Some points, one per row:
tensor([ 0.85, -2.15, -1.43, -0.22, -0.60, -0.28, -2.95,  0.49, -0.72,  0.37,
         1.20,  0.53, -0.14, -0.61,  1.92, -1.97,  0.08,  1.23])
tensor([-0.06, -2.07, -0.55,  0.06,  0.02,  0.30, -0.69,  0.21,  0.56,  1.30,
         3.94,  1.48,  1.77,  0.04, -0.83, -0.54,  0.09, -0.10])
tensor([-0.11,  1.35,  0.36, -0.42,  0.43, -0.35,  1.50,  1.02,  0.51, -2.12,
        -1.32, -0.82, -0.60, -0.26,  0.82,  0.47, -0.68,  0.14])
tensor([-0.24,  1.05, -2.02, -0.32,  0.88,  0.55, -0.87, -0.72,  0.19, -0.40,
        -0.53, -0.02,  0.21, -0.81,  0.49, -1.62, -0.04, -0.67])
tensor([-0.64, -0.04,  1.02,  0.35,  1.17, -0.51,  1.47,  0.67,  0.06, -0.77,
         0.19,  0.01, -0.51,  0.07,  0.50,  0.54, -0.09, -0.23])
tensor([-0.25,  0.08, -1.80, -0.71,  0.47,  0.46, -1.56, -0.64, -0.46, -0.58,
        -0.75,  0.13, -0.02, -0.64,  1.29, -1.25,  0.89, -0.22])
tensor([ 0.20, -0.91, -0.36, -0.82, -0.11, -0.28, -0.95,  0.79, -0.27, -0.55,
         0.03,  0.01,  0.22,  0.05,  0.04, -0.98,  0.50,  0.58])
tensor([ 0.53,  1.03, -0.77, -0.16,  0.35,  0.43,  0.76, -0.61,  0.98, -0.27,
        -1.76, -0.52,  0.09,  0.59, -0.12,  0.50,  0.70,  0.08])
tensor([-0.62,  1.13,  2.14, -0.75, -1.18, -0.53,  0.86,  0.02, -0.64,  0.31,
        -1.45, -1.47, -1.38, -0.08, -0.93,  1.12, -0.79,  0.84])
tensor([-0.33, -1.23, -0.10,  0.45, -0.17, -0.45, -1.39,  1.10, -1.13, -0.47,
         1.59,  0.57, -0.18, -0.31, -0.13, -0.59, -0.62, -0.89])
tensor([-0.59, -0.64, -1.39, -0.44,  1.09,  0.55, -1.47, -0.33, -0.51,  0.34,
         0.42, -0.04,  0.35, -0.30,  0.54, -1.66,  0.84, -0.51])
tensor([ 0.18,  3.61,  1.90,  0.95, -0.89, -0.13,  1.59, -1.16,  0.63,  0.28,
        -1.01, -1.76, -0.42,  0.59, -1.19,  1.52, -1.49, -0.84])
tensor([-1.24,  0.86,  4.17, -0.51, -3.33, -0.48,  1.66,  0.64, -1.11,  0.09,
         4.18, -1.96, -1.65, -0.13, -3.38,  2.12, -5.50, -1.03])
tensor([-0.27,  1.46,  3.28,  0.64, -1.15, -0.63,  0.80,  0.02, -1.30,  0.20,
         1.73, -1.09, -1.67,  0.28, -1.27,  1.55, -2.42, -0.79])
tensor([-1.06, -1.62,  1.13, -1.13, -2.55,  0.35, -0.93,  1.96, -0.81, -0.89,
         4.33, -0.63, -0.34, -0.48, -1.31,  0.95, -3.88, -0.80])
tensor([-1.46, -3.09,  2.72, -0.22, -2.80, -0.43, -2.40,  3.45, -1.80, -0.69,
         5.84,  0.70, -0.92, -1.20, -0.34,  0.70, -3.44,  0.18])
tensor([-0.59, -0.62, -1.08, -2.32,  0.28,  0.10, -0.35,  0.30, -0.13, -0.22,
         1.54,  0.39,  1.54, -0.75,  0.14, -1.52,  0.76,  0.78])
tensor([-0.06, -1.12, -0.15, -0.22, -1.77,  0.35, -2.25, -0.49, -0.43,  0.52,
        -1.57, -0.18,  0.23, -0.39,  0.51, -0.38,  0.57,  1.05])
tensor([-0.19,  0.80,  0.42,  0.86,  1.51, -0.50,  1.43, -0.02,  0.96, -0.56,
        -1.11, -0.29, -0.22,  0.47,  0.08,  0.94,  1.10, -0.65])
tensor([ 0.06, -0.32, -0.62,  0.47,  0.32,  0.77, -0.56, -0.69, -0.57, -0.50,
         0.73,  0.99, -0.33, -0.12,  1.31, -0.25, -0.85,  0.05])
tensor([ 0.10, -1.33, -1.87,  0.33, -1.04,  0.35, -2.15, -1.24, -0.14,  0.37,
         0.50,  0.88, -0.06,  0.01,  1.37, -1.27,  0.02,  1.44])
tensor([ 0.27, -0.90,  1.42,  2.38,  2.34, -1.61,  0.87,  2.32, -0.48, -1.00,
        -0.83,  1.26,  2.81,  0.90, -0.48,  0.58,  1.94,  0.56])
tensor([-0.58,  0.22,  0.03, -0.26, -0.66,  0.02, -1.07, -0.53,  0.22,  0.44,
        -0.17, -0.73, -0.62, -0.56, -0.26,  0.31, -0.42,  0.17])
Here are 12 more points, each followed by its number:
tensor([ 0.19,  1.31, -0.13,  1.45,  1.95, -0.33,  1.59,  0.03,  0.83, -0.47,
        -2.08,  0.25,  0.07,  0.59,  1.01, -0.15,  1.91, -0.82]) 0
tensor([ 1.23, -0.88, -1.44, -1.70,  0.20,  0.72, -0.03,  0.64, -0.73, -0.95,
         0.66,  1.01,  0.79,  0.62, -0.84, -1.04, -0.19,  0.14]) 1
tensor([-0.49,  2.35,  0.67, -0.17,  0.87,  0.36,  2.10,  0.10,  1.89, -1.59,
        -0.41, -1.09,  0.05,  0.44,  0.02,  1.11, -0.33, -0.78]) 2
tensor([-0.99,  1.30,  1.15, -0.27, -0.20,  0.28,  2.31,  0.07,  1.48, -1.60,
         0.46, -0.87, -0.25,  0.10, -0.49,  1.32, -1.31, -1.02]) 3
tensor([ 0.17,  0.87, -0.75,  0.14,  0.08,  0.51,  1.25, -1.88,  1.16,  1.09,
        -1.78, -0.78, -0.97,  0.38, -0.66,  0.03, -0.19, -1.23]) 4
tensor([-0.49, -3.02, -1.80,  0.46, -0.57,  0.21, -2.98, -0.22, -0.70,  0.61,
         0.88,  0.91, -0.13, -0.46,  1.79, -1.49,  0.81,  1.64]) 5
tensor([-1.51, -1.31,  0.77, -0.59, -3.34,  0.92, -2.33,  0.43, -0.53, -0.13,
         2.37,  0.53, -0.36, -1.01, -0.50,  0.94, -2.24, -0.57]) 6
tensor([ 0.29,  2.27,  1.10,  0.87,  0.09, -0.31,  1.06, -1.27,  0.00,  0.15,
        -3.66, -0.88, -0.69,  0.54, -0.03,  0.32,  1.34,  0.17]) 7
tensor([ 0.17,  1.29,  1.12,  1.19,  0.67, -1.02,  0.56, -0.96, -0.50,  0.70,
        -3.15, -0.82, -0.73,  0.57, -0.31,  0.63,  1.47,  0.48]) 8
tensor([ 0.60,  1.10,  0.02, -0.58,  0.14,  0.63,  0.45, -0.32,  0.96, -0.11,
        -0.38, -0.91, -1.83, -0.11,  0.93,  0.83,  0.16, -0.81]) 9
tensor([-1.18, -0.27,  1.98,  1.34, -0.19, -0.22,  3.09,  1.10,  0.36, -0.93,
         0.14,  0.68,  3.19,  0.94, -3.03,  0.69, -1.18,  0.01]) 10
tensor([ 0.34,  1.90,  1.66,  0.13, -0.34, -0.62,  0.69, -0.23, -0.29, -0.17,
        -1.47, -1.53, -1.15,  0.29, -0.03,  1.33,  0.25,  0.36]) 11
Which of these numbered points is nearest to each point below, looking only along the 2 directions in which the first points spread most? Its number follows each.
tensor([ 0.07,  1.41,  0.05,  0.79,  1.20, -0.43,  1.49,  0.78,  0.81, -1.38,
        -1.45, -0.36, -0.07,  0.05,  0.84,  0.77,  0.43, -0.28]) > 4
tensor([ 0.15,  2.14,  2.21,  0.74, -0.05, -1.15,  0.34,  0.00, -0.65,  0.00,
        -0.33, -1.09, -0.95,  0.17, -0.77,  1.56, -1.08, -0.33]) > 3
tensor([-0.36,  1.61, -0.05,  0.58,  1.32,  0.03,  1.99, -0.39,  1.79, -1.31,
        -1.94, -0.72,  0.24,  0.43, -0.05,  0.58,  0.61, -0.48]) > 8
tensor([ 0.87,  0.98, -0.16, -0.30, -0.02,  0.13,  0.24, -0.10,  1.03,  0.13,
        -0.39, -1.01, -1.33, -0.31,  0.58,  0.29, -0.78, -1.27]) > 9
tensor([ 0.04,  0.73,  0.91, -0.77, -1.02,  0.41,  0.15,  0.41, -0.20, -0.72,
         1.75, -0.94, -2.41, -0.57,  0.69,  1.54, -2.30, -1.40]) > 10
tensor([-0.42, -3.20, -1.91, -1.79, -1.38,  0.78, -2.09,  0.54, -0.65,  0.39,
         0.01,  0.11, -0.14, -0.95,  1.44, -2.07,  0.17,  3.22]) > 5
tensor([-0.45, -1.15,  1.18,  1.03, -2.25, -0.66, -1.29,  0.38,  0.78,  0.36,
         2.35, -0.22,  0.91, -0.15, -1.24,  0.33, -2.70, -0.02]) > 6
tensor([-0.37, -2.99, -1.43, -0.06, -0.55,  0.60, -2.76,  0.05, -1.35,  0.63,
         1.50,  1.77, -0.68, -0.55,  2.02, -1.83,  0.31,  1.26]) > 5
tensor([-0.66,  0.04, -1.36, -0.22,  0.45,  0.33, -1.15,  0.03, -0.21, -0.41,
         0.78,  0.21,  0.01, -1.04,  0.62, -1.65, -0.16, -0.68]) > 1
tensor([ 0.26,  0.71,  0.80, -0.02,  0.48, -0.26,  1.05,  0.17,  1.84,  1.39,
        -1.55, -0.90,  0.33, -0.01,  0.00,  2.19,  1.08,  0.63]) > 4
tensor([-0.98,  2.03,  0.01,  2.07,  1.86, -0.02,  1.87, -0.27,  2.01, -1.19,
        -0.13,  0.37, -0.12,  0.50,  0.19,  0.72,  0.46, -1.97]) > 4
tensor([ 0.08,  1.70, -0.02,  0.36,  1.13, -0.37,  1.79,  0.48,  1.51, -1.34,
        -2.22, -0.84,  0.11,  0.24,  0.83,  0.53,  1.10, -0.17]) > 8
tensor([-0.40, -0.94,  0.07, -1.11, -1.84,  0.05, -1.86,  0.05, -0.54,  1.20,
        -0.50,  0.25,  0.79, -0.96,  0.00, -0.25,  0.87,  1.49]) > 1
tensor([-0.71, -3.42, -1.89,  1.91,  0.99,  0.08, -2.91, -1.33, -0.81,  2.01,
         1.11,  2.26, -0.08,  0.41,  0.93, -2.16,  1.68,  0.01]) > 5
tensor([-0.13,  0.23,  0.04, -1.73, -0.67,  1.38,  1.98, -0.45,  0.20, -0.20,
        -0.88, -0.43,  0.12,  0.39, -0.95, -0.69, -0.07,  0.03]) > 9
tensor([ 0.35, -1.32, -1.18, -1.95,  0.32,  0.35,  0.37,  0.23, -0.18,  1.30,
         4.93,  0.67, -0.87, -1.15,  0.19, -1.20, -2.36, -0.20]) > 6
tensor([ 0.57,  0.10, -1.17,  1.80,  2.38, -0.14, -0.27, -1.20,  0.36,  1.41,
        -2.00,  0.74, -1.29,  0.12,  1.26, -0.91,  2.05, -1.81]) > 0
tensor([-0.02,  2.15,  2.11,  0.15, -0.60, -0.64,  0.66, -0.41, -0.47, -0.57,
        -1.61, -1.62, -1.37, -0.26, -0.40,  1.18, -0.06,  0.50]) > 11
tensor([-0.37,  2.03,  2.02,  2.08, -0.31, -0.77,  0.99, -0.88, -0.50,  0.70,
         0.19, -0.40, -0.97,  0.53, -1.18,  0.87, -0.84, -1.20]) > 3
tensor([-0.62,  1.84, -0.54,  0.80,  1.37,  0.30,  1.95, -0.33,  1.41, -1.59,
        -2.46, -0.22,  0.04,  0.52,  0.52,  0.10,  0.90, -0.95]) > 8
tensor([ 0.51,  0.23,  1.57,  0.07, -0.41, -0.12,  0.83,  0.61,  0.42,  1.15,
         0.32, -0.47, -0.16, -0.15, -0.02,  2.35, -0.32,  0.11]) > 10
tensor([ 0.52,  1.05, -0.08, -0.47, -1.00,  0.40,  0.07,  0.75,  0.46, -0.38,
         0.77, -1.00, -1.83, -0.56,  0.37,  0.95, -2.05, -1.20]) > 10
tensor([ 0.52,  0.04,  1.21,  0.34,  0.41, -0.22,  0.80,  0.34,  0.42,  1.54,
        -0.79, -0.32,  0.20,  0.09,  0.03,  1.64,  0.91, -0.25]) > 9
tensor([ 0.57,  2.65,  2.19,  0.34, -0.55, -0.78,  0.60, -0.32, -0.57, -0.49,
        -1.09, -1.40, -1.67,  0.18, -0.12,  1.59, -0.33,  0.62]) > 11
tensor([-0.05, -0.30, -1.57, -1.98,  0.36,  0.86,  0.45, -0.22,  0.53,  0.69,
         4.46,  0.13, -0.78, -0.62,  0.58, -0.57, -2.20, -0.58]) > 6
tensor([ 0.87, -0.76, -1.44, -2.30, -0.14,  0.63, -0.20,  0.68, -0.56, -1.16,
         0.15,  0.61,  0.32,  0.99, -0.82, -0.77,  0.43,  0.56]) > 1
tensor([ 0.87,  1.65, -0.72,  1.31,  1.24,  0.03,  1.02, -1.84,  1.64,  1.27,
        -1.27, -0.42, -1.13,  0.56,  0.00, -0.03,  1.06, -2.05]) > 8
tensor([-0.12,  0.27,  1.73, -1.09, -1.43,  0.42,  0.87,  0.75, -0.73, -0.98,
         3.52, -0.30, -1.03,  0.09, -0.54,  2.05, -2.53, -1.07]) > 6
tensor([-0.34, -1.20, -0.17,  0.66, -0.30, -0.28, -1.23,  0.22, -0.36,  0.12,
         1.12,  0.60,  0.06,  0.28, -0.29, -0.94,  0.05, -1.13]) > 1
tensor([-1.65, -0.51,  2.53,  0.56, -0.57, -0.11,  2.02,  2.89, -0.20, -2.11,
         1.16,  0.61,  2.86,  0.47, -1.87,  1.51, -0.86,  0.55]) > 10
tensor([ 0.42,  0.69,  0.42,  0.16,  0.86, -0.35,  1.50, -0.64,  1.33,  1.58,
        -2.07, -0.50,  0.26,  0.21, -0.32,  1.19,  1.27,  0.42]) > 8
tensor([ 0.88,  0.01,  1.46, -0.35,  0.02, -0.13,  1.35,  0.52,  0.38,  1.05,
        -0.35, -0.18, -0.46,  0.08, -0.05,  1.58,  0.72,  0.16]) > 9
tensor([ 0.11,  2.15,  1.50,  0.95, -0.55, -0.86,  0.58, -0.59,  0.05,  0.00,
        -1.60, -1.68, -1.13,  0.52, -0.70,  1.37, -0.21,  0.00]) > 11
tensor([ 0.31, -2.90, -1.71,  0.50,  0.96, -0.20, -1.41,  0.83, -0.18,  1.30,
         1.56,  1.91,  1.92, -0.52,  0.60, -1.48,  1.72,  1.28]) > 5
tensor([ 0.42,  2.15, -0.14,  0.15,  1.16, -0.09,  2.23, -0.37,  1.74, -1.34,
        -3.08, -1.18,  0.46,  0.31,  0.46,  0.02,  1.18, -0.05]) > 7
tensor([ 0.10,  1.44, -0.47,  0.68,  0.81, -0.02,  1.87,  0.30,  0.80, -1.01,
        -2.69, -0.36,  0.53,  0.04,  0.69, -1.15,  0.56, -0.59]) > 0
tensor([ 0.26,  0.05, -0.67,  1.13,  0.65, -0.50, -1.14, -1.67,  0.11,  1.79,
        -1.52,  0.33, -0.08, -0.15, -0.02, -1.07,  1.73, -0.40]) > 0
